128 stands for zero in the data rows.
Every row has a hidden score from 0 to 20. What is each row's score? 10 is about the middle. The score is a weighted sum of the row's numbers plus the product of two more (or one squared), each taken from its middle value.
tensor([ 85,  98,  67, 150, 182,  46, 102, 179, 103, 168, 132, 193,  59, 197,  87, 201]) 13
tensor([153, 152,  98, 149, 130, 158, 141, 108,  82, 144, 135, 148, 136, 150, 119,  69]) 15
tensor([174, 137, 110, 140, 110, 147, 142,  96, 102,  96, 123,  97, 154, 107, 125, 151]) 7
tensor([138, 101, 108, 134, 113, 172, 110, 144,  86, 146,  95, 180, 130, 129, 173, 130]) 8
tensor([132, 160, 115, 142, 130, 174, 116, 117, 131, 138, 176, 146, 117, 142, 102, 144]) 12
tensor([107, 113, 114, 113, 113, 143, 163, 129, 102, 145, 121, 131, 180, 145, 132, 140]) 13
tensor([118, 156, 158,  94, 104, 142, 128,  81, 175,  83, 143, 119, 208, 112, 134,  91]) 10
tensor([110, 105, 112, 104, 119, 169, 123, 149,  95,  95, 164, 176, 193, 130, 136, 163]) 11
tensor([119,  66, 156, 101, 106, 136,  82, 135, 157, 102,  69,  53, 157, 118, 130, 100]) 14
tensor([126, 107, 185, 182, 143, 139, 116, 137, 159, 149,  88, 178,  98, 121, 155,  78]) 15
tensor([182, 155, 130, 158, 126, 188, 139,  93, 143, 132,  96, 116, 134, 112, 134, 125]) 9
tensor([132,  85,  89,  98, 160, 124,  84, 141, 144, 150, 125, 145, 119, 152,  41, 167]) 8
tensor([140, 141,  70, 140, 148, 157, 111,  95, 127, 134, 108, 118,  80, 169, 111, 133]) 11
tensor([ 81, 107, 107, 105,  76, 142, 103, 125, 122,  83, 188, 116, 155, 170,  53,  65]) 7
tensor([ 94, 121, 130,  88, 166, 117, 125, 148, 101, 108, 138, 109, 150, 143,  98, 120]) 15
tensor([115,  84, 209, 113, 128, 137, 136, 177,  76, 129, 131,  89,  92, 122, 169,  96]) 11
tensor([147,  89, 143, 116, 174, 112,  42, 112, 134, 123, 103, 176, 114, 182, 127, 148]) 16
tensor([128, 150, 124, 184,  90,  94, 144, 132, 145, 168, 163,  79, 121, 134, 162, 146]) 5
tensor([ 70,  71,  81,  89, 167, 126, 175, 170, 100,  94, 168, 120, 144, 140, 168,  75]) 12
tensor([185, 145, 123, 101, 125, 167, 196,  95, 101, 112,  90, 122, 116,  79, 149, 139]) 4
tensor([139, 130, 141, 136, 112, 119, 156, 152, 101, 176, 122, 180,  79, 142, 131, 175]) 13
tensor([138,  90, 145, 211, 147, 108,  87, 105, 155, 110, 102, 114, 108, 175, 141, 112]) 12
tensor([111,  69, 189, 135, 152, 100,  38, 126, 176, 124, 128, 135, 133, 119, 103,  77]) 8
tensor([196,  70, 172, 124, 152, 130, 126, 109,  87, 125, 104, 120,  81, 136, 156, 151]) 8
tensor([157, 128, 135, 185, 150, 117,  96, 138, 152, 176, 117, 126,  42,  98, 167, 159]) 9
tensor([146,  94, 129, 110, 153,  95, 157, 104, 170, 124, 121, 160,  95, 103,  74, 161]) 4
tensor([ 65, 154, 125, 164, 118, 107, 162,  85,  97, 164, 207, 103, 134, 152, 145, 107]) 9
tensor([120, 164, 144, 178, 117, 104, 153,  94, 132, 167, 149, 113, 134, 141, 153, 128]) 11
tensor([ 90, 111, 105,  85, 114,  81, 137, 193,  87,  89, 118, 123, 146, 115, 108, 132]) 14
tensor([116, 162,  75, 137, 103, 111, 181, 174,  96, 142, 140, 113, 129, 110, 140, 140]) 10
tensor([115, 151, 146,  71, 140, 132, 153, 122, 144,  90, 124, 112, 140, 114, 153, 136]) 10
tensor([ 79, 124, 122, 127,  94, 139, 189, 159,  81, 126, 149, 149, 133, 138, 116, 140]) 12
tensor([169, 123, 140, 147, 162, 113,  95, 140, 174, 131,  79, 167,  80,  91, 188, 116]) 12
tensor([111, 107, 100,  54, 107, 169, 145, 141, 144, 112, 119, 102, 186, 109, 164, 104]) 11
tensor([151, 138, 130,  91, 137, 177, 145, 145, 109,  92, 110,  68,  92,  72, 152, 106]) 5
tensor([147, 143, 105, 135, 150, 100,  94, 100,  93, 169, 140, 114, 141, 196,  93, 118]) 14
tensor([167, 139, 156,  73, 173, 112, 164, 109, 154,  58,  82,  78, 160,  59, 170, 118]) 11
tensor([121, 171, 146, 113, 159,  77, 142,  86, 185, 120,  70, 120, 147, 105, 171, 104]) 13
tensor([103, 105, 101,  95, 157, 146, 178, 144,  79, 116, 133, 135, 118, 158, 152, 158]) 11
tensor([142, 172, 155,  91, 110, 142, 146,  98, 155, 106, 128, 141, 123,  76, 176, 114]) 8
tensor([137, 142, 127, 105, 118,  94, 125, 156, 149, 131, 134, 119, 104,  88, 135, 150]) 6
tensor([165, 131, 132, 110, 145, 162, 162, 118, 110, 101,  63,  67, 157,  59, 148, 174]) 5
tensor([153, 190, 100, 117, 164, 147, 168, 138, 171, 104, 127,  89, 139,  75, 103, 181]) 7
tensor([ 79,  37, 104, 106, 149, 160,  69, 152, 132,  79, 127, 175, 120, 190, 102, 149]) 12
tensor([ 54, 152, 128, 102,  96, 175, 109, 148, 123, 133, 158,  87, 121, 154,  99, 100]) 11
tensor([200,  96, 136, 176, 185, 150, 105, 118, 147, 161, 117,  84,  84, 130, 122, 108]) 6
tensor([ 95, 133, 150, 119, 103, 114, 121, 131, 127, 121, 210, 149, 185, 124, 101,  63]) 7
tensor([139, 156,  89, 133, 151, 151, 187, 141,  81, 170,  96, 174,  93,  71, 142, 146]) 9
tensor([ 84, 121, 116,  77, 138, 142, 158, 176, 124,  92, 126, 122, 117, 130,  88, 107]) 13
tensor([175, 109, 147, 140, 137, 117, 119, 128, 128, 171,  99, 137,  83,  92, 155, 123]) 7
tensor([ 63, 111,  99, 132,  83, 155, 156, 146,  66, 130, 152, 149, 138, 130, 125,  95]) 10
tensor([110, 135, 122, 100, 154, 142, 135, 153, 101, 102, 169, 137,  82, 168, 129, 145]) 14
tensor([117, 125, 128, 109, 113,  70, 101, 136, 116, 133, 135, 108, 119, 124, 108, 129]) 9
tensor([182, 147, 172, 171, 183, 139,  81, 106, 169, 116,  95,  80, 154, 154, 157,  66]) 15
tensor([117, 146, 146, 133,  89, 105, 184, 105, 114, 146, 193,  73, 126, 145, 139, 119]) 5
tensor([ 72, 141,  73, 115,  99, 144,  64, 113, 105, 132, 169, 129, 152, 182,  66, 134]) 11
tensor([110, 130, 100, 120, 179, 120, 160, 168,  80, 153, 119, 101, 110, 141, 119,  86]) 16
tensor([173, 115, 118,  85, 118, 166, 132, 159, 126,  79,  85, 121, 113,  97, 124, 138]) 7
tensor([ 74,  93, 165, 151, 172, 114,  53,  84, 122, 127, 126, 113, 148, 181, 150, 120]) 14
tensor([104, 101, 121, 138, 104, 109, 100, 143,  85, 145, 152, 126, 118, 160, 147, 132]) 10
tensor([107, 119, 105, 130, 111, 128, 164,  86, 114, 162, 204, 183, 128, 165, 110, 127]) 8
tensor([125,  76, 172, 121, 150, 207,  91, 134,  81, 122, 168, 149, 175, 184, 131,  51]) 16
tensor([121, 107, 205, 108, 115, 164, 127, 137,  89, 137, 134, 124, 102,  82, 131,  55]) 10
tensor([117, 167,  96, 119, 134, 126, 150, 110, 156, 126,  68, 187, 100,  95, 128, 150]) 11
tensor([121, 154, 147, 112,  92,  82, 114, 117, 136, 144, 181, 116, 131, 131, 105, 130]) 5
tensor([181, 144, 126, 141, 126, 136, 138, 102, 177, 138,  89, 127,  83,  77, 158, 182]) 5
tensor([167, 170, 141, 106, 139, 122, 172, 137, 177, 115, 129, 171, 108,  74, 173, 142]) 9
tensor([169, 178, 120, 124, 127, 115, 132,  85, 191, 114,  68, 130, 149,  91, 191, 112]) 8
tensor([101, 119,  82, 102, 144,  77, 182, 176, 122, 120, 110, 112, 111, 107,  98, 146]) 13
tensor([160,  81, 214, 145, 195, 169,  54,  98, 158, 130, 105, 152, 129, 146, 160,  75]) 15
tensor([164, 148, 107, 117,  93, 171, 163, 139, 112, 149, 111, 132, 119, 116, 121, 141]) 8
tensor([163, 184, 128, 119, 102,  98, 170, 132, 133, 103, 127, 138, 166, 110, 222, 108]) 12
tensor([171, 106, 100, 107,  97, 207, 129, 143, 127,  89,  91, 113, 181,  93, 184, 125]) 2
tensor([135,  56, 190, 135, 121, 146,  78, 112, 137, 122, 101, 133, 128, 112, 167,  64]) 8
tensor([153, 106, 121, 118, 139, 190, 135, 130, 110, 101,  93,  69,  92,  63, 128,  78]) 5
tensor([139, 178, 123,  85, 133, 128, 187, 113, 138, 126,  92, 134,  86,  94, 155, 122]) 9
tensor([148, 186, 126, 124, 136, 105, 109, 119, 141, 129,  81, 150, 175, 141,  70, 135]) 17
tensor([102, 152,  98, 122,  63, 162, 109, 118, 123, 136, 140, 112, 142, 178,  75,  98]) 11
tensor([ 75,  98, 129,  66, 135, 164, 128, 112, 150,  42, 159, 166, 204, 121, 128, 100]) 11
tensor([151,  56, 195, 123, 200, 116, 115, 135, 143, 114,  82, 143, 114, 152, 132, 112]) 15
tensor([147, 159,  92, 119, 135, 117,  87,  99, 116, 159, 166, 144, 160, 167, 105, 124]) 11
tensor([ 85, 125,  68, 127,  75, 149, 153, 129,  84, 139, 187, 172, 143, 123, 124, 190]) 8
tensor([157, 133, 111, 111, 136,  69, 113, 166, 137, 116, 141, 160, 137, 138, 146, 165]) 10
tensor([ 90, 119, 126, 107, 104, 102,  93, 152, 114, 120, 141, 126, 127, 201,  40, 146]) 13
tensor([145, 153, 111, 100,  94, 121, 156, 181, 160,  88, 113, 142, 166,  98, 172, 136]) 10
tensor([167, 135, 137, 170, 134, 137,  87,  85, 165, 122,  90,  61, 126, 116, 171, 102]) 7
tensor([160, 119, 134, 126, 120, 150, 131,  88, 136, 148, 145, 189, 141, 129, 122,  98]) 10
tensor([ 86, 131, 135, 103, 148, 116, 134, 142, 120, 131, 123, 113, 121, 127, 141, 159]) 11
tensor([161, 133, 112, 148,  95, 184, 152, 139, 117, 110,  73, 134, 134,  70, 109, 111]) 7
tensor([176, 109,  73, 107, 118, 131, 128, 156, 129, 140, 104, 158, 113, 113, 104, 165]) 7
tensor([102,  31, 188, 162, 193, 177, 100, 147,  92, 177, 182, 138, 106, 183, 110, 118]) 11
tensor([132, 136, 123, 120, 171, 133, 146, 119, 177, 102,  73, 126, 113, 107, 135, 128]) 11
tensor([135, 141, 115, 120,  98, 120, 182, 153, 118, 135, 126, 100, 129, 127, 134, 145]) 10
tensor([143,  96, 105, 108, 140, 115, 145, 150,  98, 124,  98, 134, 135, 126, 162, 139]) 10
tensor([ 73,  86, 144, 209, 129,  85, 100, 130, 118, 135, 166, 104, 105, 160, 134, 114]) 8
tensor([115,  70, 146, 155, 145, 134,  93, 170, 129, 185, 107, 156, 125, 185, 110, 136]) 15
tensor([160, 108, 201, 124, 162, 138, 106, 108, 168, 130, 101, 135,  89, 155,  96,  53]) 12
tensor([153, 153, 110, 144, 178, 150, 137, 120, 185, 125, 123, 141, 127, 123, 133, 140]) 9
tensor([199,  79, 161, 169, 164, 169, 146, 101, 121, 136, 131, 135, 124, 141, 140, 124]) 10
tensor([123, 160, 131, 124, 132, 146, 129, 124, 136, 168, 133, 148, 175, 149, 126, 130]) 14
tensor([133, 117, 151, 151, 158, 122, 137, 132, 142, 108,  99, 105, 120,  96, 131, 166]) 9
tensor([149, 162, 116, 102, 130,  68, 148, 127, 139, 100, 145, 125,  90,  76, 130, 179]) 5
tensor([134,  82,  79,  79, 118, 116, 165, 145,  73, 129, 109, 125, 111, 122, 181,  80]) 7
tensor([140, 145, 165, 211,  96,  93,  93,  64, 148, 165, 144, 100, 115, 149, 185, 124]) 11
tensor([130, 103, 154, 144, 124, 129, 112, 139, 107, 113, 115, 110, 104, 135, 146, 117]) 11
tensor([ 79, 112, 172, 182, 169,  85, 133, 133, 146, 126, 162,  99, 124, 163,  84, 153]) 7
tensor([138, 144, 127, 103, 151, 142, 107, 117, 183,  86,  67, 128, 188, 118, 121, 126]) 14
tensor([ 88, 136,  88,  60, 150,  86, 131, 172, 113, 128, 152, 138, 116, 109, 128, 124]) 10
tensor([106, 111, 117,  77, 128, 112, 138, 110, 119, 107, 140, 146, 120, 149, 158,  98]) 10
tensor([ 88, 101, 151, 132, 176, 154,  40, 125, 125,  86, 164, 147,  84, 116, 155,  81]) 16
tensor([112, 113, 163, 142, 107, 138, 112, 153, 119, 146, 141, 181, 103, 130, 113, 121]) 13
tensor([154, 201,  89, 137, 160, 138, 152, 100, 177, 147,  95, 150, 104,  72, 162, 170]) 9
tensor([141, 117, 119, 161, 166, 103,  79,  92, 158,  80, 102, 150, 128, 138, 141, 173]) 13
tensor([110,  81, 168, 168, 191, 105, 113, 144,  78, 156, 142, 154, 118, 180,  48, 117]) 16
tensor([ 65, 133, 136, 103, 106,  64, 129, 127, 168, 152, 172, 175, 151, 155, 106, 173]) 8
tensor([167, 156, 118, 215, 158,  87, 124, 172, 144, 191, 135, 123,  34,  96, 171, 191]) 10
tensor([160, 154, 100, 126, 150, 119, 196, 182, 150, 135, 149, 132, 124,  81, 162, 120]) 6
tensor([123, 177, 105, 134,  61,  76, 123, 145, 116, 192, 190, 133, 162, 204,  60, 143]) 9
tensor([ 78, 108, 118, 136,  99,  99, 167, 107,  60, 143, 168, 149, 141, 130, 104, 146]) 10
tensor([ 88, 153,  82, 118, 113, 115, 177, 150,  98, 182, 161, 130, 146, 131, 147, 163]) 10
tensor([120, 130, 108,  83, 125, 136, 121,  93, 100, 150, 137, 179, 147, 180,  73, 125]) 13
tensor([167,  85, 116, 170, 142, 111, 118,  74, 151, 121,  83, 118, 121, 128, 120, 146]) 7
tensor([113, 153,  99,  88, 121,  86, 125, 153, 132, 144, 111, 183,  78, 150,  96, 166]) 12
tensor([ 75, 146, 127, 133,  99, 125, 155, 117, 146, 178, 163, 118, 144, 126, 120, 122]) 9
tensor([149, 176, 149, 134,  97,  79, 170,  68, 193, 111, 122, 134,  85,  87, 155, 164]) 5
tensor([160, 164, 113, 123, 143, 166, 146, 150, 159, 115,  83,  71,  90,  30, 151, 129]) 4
tensor([134, 124, 115, 169,  92, 144, 129, 136, 115, 188, 128,  94,  63,  90, 148, 104]) 4
tensor([171, 125, 123, 116, 131,  98, 127,  78, 123, 131,  93, 101, 168, 157, 128,  98]) 13
tensor([132, 174, 133, 102, 124, 112, 107, 142, 145,  91, 117,  63, 167, 103,  86, 120]) 13
tensor([142,  92, 187, 173, 157,  61, 126, 113, 135, 189,  80, 152,  45, 135,  84, 176]) 11
tensor([ 91, 122, 110, 109, 125, 107,  73, 110,  95, 172, 162, 180, 152, 201, 104, 113]) 15
tensor([123,  83, 107, 130, 139, 132, 116, 189, 130, 105, 164, 106,  91, 123,  71, 138]) 2
tensor([115, 135, 110,  74, 174, 131,  93, 135, 158,  77, 114, 117, 151, 144, 124, 140]) 12
tensor([123,  96, 147, 128, 141, 162,  42, 140, 154, 128, 125, 128,  91, 155, 109,  98]) 10
tensor([101, 153, 110, 133, 107,  95, 135, 122, 167, 172, 153,  80, 178, 128,  61, 104]) 13
tensor([144, 109, 142, 156, 122,  95,  60, 134, 104, 117, 129, 145, 112,  91, 146, 147]) 11
tensor([128, 120, 112, 109, 135, 181, 146, 153, 102,  72, 109,  90, 146, 111, 122,  79]) 11
